In the data rows, 128 means zero.
Some points, each followed by its number:
[131  78 113 156 162 114  77 197 130 113 115 110] 0
[124 171 127 113 130 130 128  37 116 172 148 137] 1
[134 107 120 123 171 103 103 155 109 157 104 211] 2
[135 195 130 105 122 123 136  45 123 155 144 131] 3
[138 180 121 146 174 120  93  63 110 128  96 157] 4
[132 111 129 164 150 163 180 103  58  93 115 129] 5
[146 102 115 159 148 169 117 188 121  70 142  89] 6
[130 180 114 137 176 117  72  77 135 127  89 145] 7
[126  81 142 148 152 198 112 169 118 109 125  80] 8
[136 118 124 164 154 177  95 162 111 101 132  56] 9
[130  98 134 143 143 161 126 201 104 118 132  61] 10
[126 118 119 166 137 139 100 195 106  99 119  61] 11
[188 129 101 102 148 105 100 164 124  71 130 169] 12
[142 185 130 132 145 115  98  59 111 175 129 157] 13
[166  84 129 148 124 156  79 123 129 176 180 161] 14
[ 90 200 141 131 131 133 160  61 107 134 137 115] 15
[161 107 123 140 148 130 146 162 106 101 134  37] 16
[124  89 134 147 137 169 126 194 104 115 123  64] 17
[171  89 176 142 150 157 117 170 121 170  98  92] 18
[137 111 121 157 144 162  93 109  73 194 131 166] 19
[ 95 116 136 150 132 128 201  71  80 113 130 138] 20
[147  85 166 156 135 163 181  92  80 113 127 102] 21
[108 150 139 155 149 132 175  69  72 136 149 168] 22
[125 195 137 101 128 126 127  49 117 163 140 129] 23
[172 103 161 151 127 172  75 151 148 180 135 147] 24
[132 117 128 158 156 133 102 124  87 138  84 210] 25
[ 98 119 143 183 158 137 175 186 101  90 126 122] 26
[135 115 130 145 158 136  96 135  94 176 124 212] 27
[122 193 128 114 134 122 136  46 108 162 134 136] 28
[142 116 127 138 123 144 173 143  90 111 145  38] 29
[136 164 135 111 119 126 132  41 116 180 153 139] 30
[135 116 130 144 140 148 139 174 110 107 141  34] 31
[133  93 124 172 165 179 134 137  89  73 135  95] 32
[121 166 164 168 164  98 104 159 104 135 132  63] 33
[143  46 119 166 151 176 113 122 114 116 136  95] 34
[112  98 133 164 155 170 170 109  66  85 116 131] 35
[104 104 116 179 150 154 114 160  90  97 133  62] 36
[184 120 117 131 153 152  79 178 137  92 133  82] 37
[149 101 113 159 147 169 113 166 109  69 136  73] 38
[ 88 166 184 141 133 151 166  76 100 122 141  96] 39
[136  85 136 136 141 177 124 194 110 112 134  70] 40
[129 170 128 103 124 131 137  42 118 173 158 139] 41
[129  91 121 167 150 174 106  98  77 176 154 147] 42
[165  93 105 131 172 132  89 183 123 113 140  74] 43
[149  54 114 167 154 187 113 131 116 115 136 103] 44
[173 122  98 161 161 167 126 119  91  77 130 176] 45
[169 102 131 141 144 102  70 154 120 165 126 192] 46
[137 174 124 154 168 137  97  48 111 139 112 149] 47
[132 175 130 105 118 124 141  39 115 168 135 142] 48
[134 129 114 201 186 157 108 143 119  92 117 160] 49
[129 164 134 119 130 132 121  34 115 174 146 136] 50
[130  89 133 149 140 169 113 195 112 111 129  65] 51
[147 206 131 134 178 105  82 125 110 145 120 102] 52
[117  93 106 169 156 172  90 102  86 178 148 135] 53
[129  99 125 155 148 156  98  61  89 175 149 155] 54
[132 122 133 155 171 154  72 168 136 114 128  59] 55
[164 151 106 142 144 122  85 186 125 101 135  63] 56
[149 105 123 159 152 183 121 195 109  82 135 106] 57
[105 114 138 159 162 113 164 153  75 120 102 195] 58
[145 113 115 162 154 166  52 133 144 157 162 160] 59
[147  89 152 151 143 175  82  81 117 179 130 150] 60
[137 123 158 132 146 124 116 103 100 201 115 195] 61
[126 112 101 154 164  86 106 173 111 112 133  56] 62
[162 118 133 158 116 150  95  94 147 188 164 180] 63
[123 116 110 164 172 101 104 178 109 110 144  60] 64
[105 181 193 143 157 127 119 161 122 131 113  73] 65
[144 124 128 133 155 137 116 134  78 177 131 211] 66
[114  43 118 154 160 172 106 149 130 116 132  99] 67
[151 123 102 157 151 155  39 129 142 148 160 141] 68
[126 137 129 172 173 122  90 183 110  91 124  75] 69
[ 82 170 137 142 145 140 177  65  89 120 135 107] 70
[135  54 137 144 141 178 110 173 126 118 131  84] 71
[161 147  88  98 113  93 153  75  85 122  95 163] 72
[ 81 214 150 131 138 135 147  88 110 123 128 107] 73
[111  98 170 152 176 168 125 146  88  73 153 127] 74
[101 168 161 134 149 104  98  93 124 173 132 195] 75
[148  89 118 169 155 188 103  93 100  84 107 126] 76
[128 151 124 157 165 128  98  57 104 141  99 180] 77
[140  42 121 150 149 186 115 128 115 111 140 108] 78
[138 113 124 158 147 153 110 187 117 100 137  51] 79
[137  82 127 158 146 181 104 181 122 105 123  75] 80
[127  87 137 145 141 164 124 198 106 119 126  65] 81
[140  49 113 160 160 184 112 132 116 114 138 105] 82
[160 157 154 161 142  92  98 173 100 124 166  76] 83
[147 108 114 156 155 164  45 123 142 151 161 151] 84
[142  88 127 173 157 159 111 196 120  95 136  90] 85
[123  63 121 170 149 182 105  87  98 120 112 141] 86
[134  99 124 170 152 174 139 195 102  81 141 120] 87
[146 100 123 159 158 164  60 123 135 160 170 162] 88
[130 114 132 140 137 146 166 140  94 106 149  35] 89
[145  75 106 154 168 193  95  96 111 107 124 129] 90
[129  92 121 159 150 176  78  69 104 154 150 143] 91
[128 125 153 152 139 154  48 140 150 172 162 159] 92
[142  97 129 181 163 188  94 122 111  86 106 107] 93
[104 112 130 184 162 153 131 173 113  73 132  85] 94
[103 133 127 178 175 144 155 104  80  79  91 133] 95
[101 155  95 121 172  70 112 107 114 163 102 176] 96
New points follow, each followed by the numbers of its two nearest points above by angle, nearest first.
[103 165 137 180 185 133 130 133  99  81 104  92] -> 95 94
[136 113 121 188 170 190  93 113 107 105 135  98] -> 93 76
[151 116 129 187 166 187  79 126 119 101 112 105] -> 93 76
[137  97 121 179 162 180 106 134  94 136 109 186] -> 25 49
[148 176  97 141 165 110  58 112  97 105 124 100] -> 52 7
[111 130 140 178 163 149 165 105  79  73 102 149] -> 95 35
[ 85 137 129 166 162  90 169 145  99 102 107 183] -> 58 95
[136 102 124 170 151 164  91 107  89 117  94 192] -> 25 86
[151 107 143 161 127 149 183  84  66 110 156 112] -> 21 5
[127  72 107 161 157 172 110 103 111 125 133  63] -> 34 44
[ 97 121 122 178 176  80 133 174 116  85 111 147] -> 26 58
[155  79 124 142 142 188 112 136 115  76 145  80] -> 38 44
[157  59 140 143 136 183 112 168 126 136 133  84] -> 71 80
[120 119 175 142 159 100 168 171 109 143  82 179] -> 58 2
[149 171 102 142 179  69  75 154 136 134 125 119] -> 52 56
[ 74  83 111 145 148  72  72 131 126 138 104 114] -> 0 62
[152  97 122 156 157 115  57 150 128 144  94 180] -> 46 2
[140 110 149 156 146 168 184 112  62 102  96 131] -> 5 35
[ 75 115 145 148 155 110  58 113 146 122 131  75] -> 55 33
[180  89 158 150 124 179 171 134  77 129 115 115] -> 21 5
[157 109 124 135 155 171 183 121  70  90 161 114] -> 5 35
[108 129 131 187 176 145 150 110  93  68 102 144] -> 95 35
[135 119 133 109 143 141 111  96 105 208 157 184] -> 61 66
[157 124 192 161 135  92 158 162  87 104  94 143] -> 58 26
[136  91 118 172 143 183  94  89  85 144 103 160] -> 86 91
[112 113 182 181 158 151 172  89 103 108 106 108] -> 21 35
[133 119 122 175 162 168  91 166 110  97 128  67] -> 9 79
[116 135 134 180 171 145 163 107  84  75  96 150] -> 95 35
[118  81 140 145 156 200 112 166 119 113 126  80] -> 8 80
[141 102 121 167 139 175  71  64 124 152 142 139] -> 91 60
[152  93 117 160 152 184 145 147  75  86 151 104] -> 32 87
[119 101 116 152 147 159  86  63  91 175 139 151] -> 54 91
[156  71 116 165 159 171 139 142  80  94 129  99] -> 32 44
[140 141 128 146 162 123  90  78 111 145  99 205] -> 77 25
[132 110 117 146 144 160 115  59  74 177 140 151] -> 54 42
[125 179 124 127 152 119 105  56 106 171 132 169] -> 13 28
[ 93  73 110 149 137  79 109 167 126 121 120  69] -> 62 64
[117  97 135 176 159 142 184 166  84  90 133 150] -> 26 35
[138 112 127 149 149 146  80 155 100 181 112 195] -> 27 66
[173 139 115 125 115 102 149 123  69  96  62 149] -> 72 5
[160 148  87 123 171 129  47 111 138 144 153 113] -> 68 84
[150 113 116 143 145 126 148 154 104  98 143  34] -> 16 31
[125 118 113 168 159 178 109 140 106  86 134  59] -> 9 36
[152 108 118 138 155 134  56 148 141 132  96 194] -> 46 2
[149 102 138 137 157 117 116  82  87 202 126 165] -> 61 54
[136 118 115 192 164 182  96  78 105 128 143 141] -> 91 90
[138 121 126 165 156 171  93 170 112  94 134  61] -> 9 79
[129 117 122 150 149 150 141 164 103  93 139  38] -> 31 16
[108 121 136 150 164  97 149 155  90 130  97 207] -> 58 2
[ 78 127 177 165 162  80 173 126 121 129 108 159] -> 58 20
[148 112 120 152 150 187 113 199 113  87 141 108] -> 57 6
[136 177 132 132 144 106 108  55 108 169 136 171] -> 13 50
[185 158 135 133 165 121 151 104  57  94 127 121] -> 5 45
[163 157  98 138 151 126  66 171 124 110 142  71] -> 56 37
[120 119 129 150 150 133 100  60  99 169 108 188] -> 77 54
[176 109 116 122 152 129 130 165 116  83 136  50] -> 16 31
[160 106 121 144 154 198 126 190 100 110 136 104] -> 57 40
[118 123 123 148 158 125  95  67 100 153 106 197] -> 77 25
[135 112 126 154 141 158 106  51  86 176 133 151] -> 54 91
[140  91  94 136 161 179 136 149  64 105 152  99] -> 32 38
[130 108 134 147 144 157 142 161 103  98 147  39] -> 31 89
[113 138 117 177 178 155 144  97 102  70  89 139] -> 95 35
[109 119 108 143 163 139 103  99  84 197 122 177] -> 19 27
[132 139 125 151 158 134 103  49  98 145 105 182] -> 77 47
[139 120 128 142 146 138  75 122 101 193 121 194] -> 27 19
[ 95 173 136 178 186 120 138 122  75  99 117 131] -> 95 70
[ 97 122 137 170 177  83 145 176 114 102  98 166] -> 58 26
[167  81 141 119 150 181 140 137  92  65 138 121] -> 32 74
[189 150 157 123 141 132  83 165 145 170 111  84] -> 18 37
[142  90 134 163 155 188 136 145  94  75 140  90] -> 32 38
[146 141 131 126 166  81  53 153 156 129 100 160] -> 46 2
[106 175 136 173 176 129 106 167 113  94 122  77] -> 69 33
[137 118 115 137 165 200 150 146  88  69 138 129] -> 32 87
[ 88 117 148 179 157 126 186 162  94  94 131 151] -> 26 58
[112 140 134 184 176 133 153 118  90  69  96 148] -> 95 35
[ 60 104 134 159 157  80 163 139 114 112 112 169] -> 58 26
[133 168 137 130 152 108 104  58 110 180 135 170] -> 13 50
[141  92 145 160 165 167 175 173  90  97 154 138] -> 87 26
[147 214 133  99 156 103  92 108 127 110 133  98] -> 52 7
[143 111 113 156 153 185 117 204 102  97 136 118] -> 57 87
[104  71 137 148 156 193 108 164 127 114 126  86] -> 8 71
[156  93 111 159 167 122  67 185 134 105 114 105] -> 0 43
[146  95 115 159 146 187 150 143  81  69 132 114] -> 32 87
[157 162  94 128 152  95  98 175 124  93 139  67] -> 56 62
[124 125 128 159 171 154  78 188 115 115 140  74] -> 55 69
[145 124 114 155 152 194 109 196 112  88 132 117] -> 57 6
[173 131 124 119 121 118 154  77  72 131 100 187] -> 72 22
[148  88 112 149 135 124 146 150  84 100 122  46] -> 16 29
[160 151 120 144 197  65  96 155 124 114 108 123] -> 52 69
[ 77 187 161 156 179 149  98 147 106 124 138 115] -> 65 33
[134  95 128 155 152 168  81  61 111 160 150 150] -> 91 54
[143 124 114 134 173 141  90  58 111 147 111 184] -> 77 47
[156  44 131 163 157 148 110 111 118 158 137  94] -> 34 44
[120 126 133 181 165 152 165 105  78  71 106 139] -> 95 35
[132  99 123 162 146 169  73  66 111 160 145 150] -> 91 54
[111 170 147 157 160 126 155  71  73 126 144 165] -> 22 70
[130 116 124 175 157 184 107 119 113 107 143  55] -> 9 36
[173 130 132 132 163  64  87 167 132 144 105 168] -> 46 2
[140 190 127 144 180 117  97  70 108 134 107 156] -> 4 47
[147 221 121 123 177 108 111 120 114 123 123 106] -> 52 7
[142 106 123 153 148 188 117 198 116  83 140 107] -> 57 6
[134 113 125 147 142 156 114  50  90 178 156 149] -> 54 91
[153 114 121 152 154 127  55 154 138 130  96 190] -> 46 2
[121 155 149 151 150 130  83  57 111 153 111 178] -> 77 47
[136 108 115 147 160 185 102 148 101  99 152  61] -> 9 38
[178 112 116 132 127  99 135 147  92 103 143  46] -> 16 29
[111  58 123 167 153 150 147 185 101  98 131 121] -> 87 85
[132 102 123 197 171 172 105 129 102 124 124 178] -> 49 86
[ 83 121 117 147 176 110 137 145  89 107  86 190] -> 58 25
[170 101 119 160 152 190 129 180  92 113 141 104] -> 57 87
[ 63  97 124 161 169  83 150 156 117 106 117 159] -> 58 26
[ 77 213 150 134 144 136 145  96 108 119 127 104] -> 73 15
[152 120 119 168 173 125  64 146 126 100  90 173] -> 49 25
[113 119 105 160 179 108 106 183 108  93 138  74] -> 64 62
[ 91 124 140 185 160 142 133 172 101  81 138  84] -> 94 36
[149  93 111 161 155 181 153 150  70  92 147 108] -> 32 87
[152  88 130 157 157 132  61 181 127 161 116 152] -> 46 0
[ 92 132 132 188 158 134 135 175 106  73 132  90] -> 94 26
[123  57 119 154 144  92  80 183 138 125 125 115] -> 0 43
[ 95 152 141 155 140 149 183  68  78 110 141 111] -> 70 20
[113  95 111 180 154 184  82 135  98 164 152 133] -> 53 42
[146 207 165 109 164 125 109 106 114 163 103 107] -> 52 23
[171 112 120 127 143 109  62 176 136 141 120 185] -> 46 2
[119 152 124 160 158 121  92 185 116  96 132  60] -> 69 11
[142 109 120 170 159 185 111 107 116 117 144  56] -> 9 93
[ 72 155 140 163 170  90 137 165 125  75 115 137] -> 26 94
[ 90 200 140 127 132 134 160  61 109 133 138 114] -> 15 73
[159 127 107 163 156 156  41 134 139 141 159 128] -> 68 84
[159 109 185 153 148 174 104 164 132 130  85  89] -> 18 8
[148 171 124 103 156  59 118  93 147 137 134 181] -> 96 75
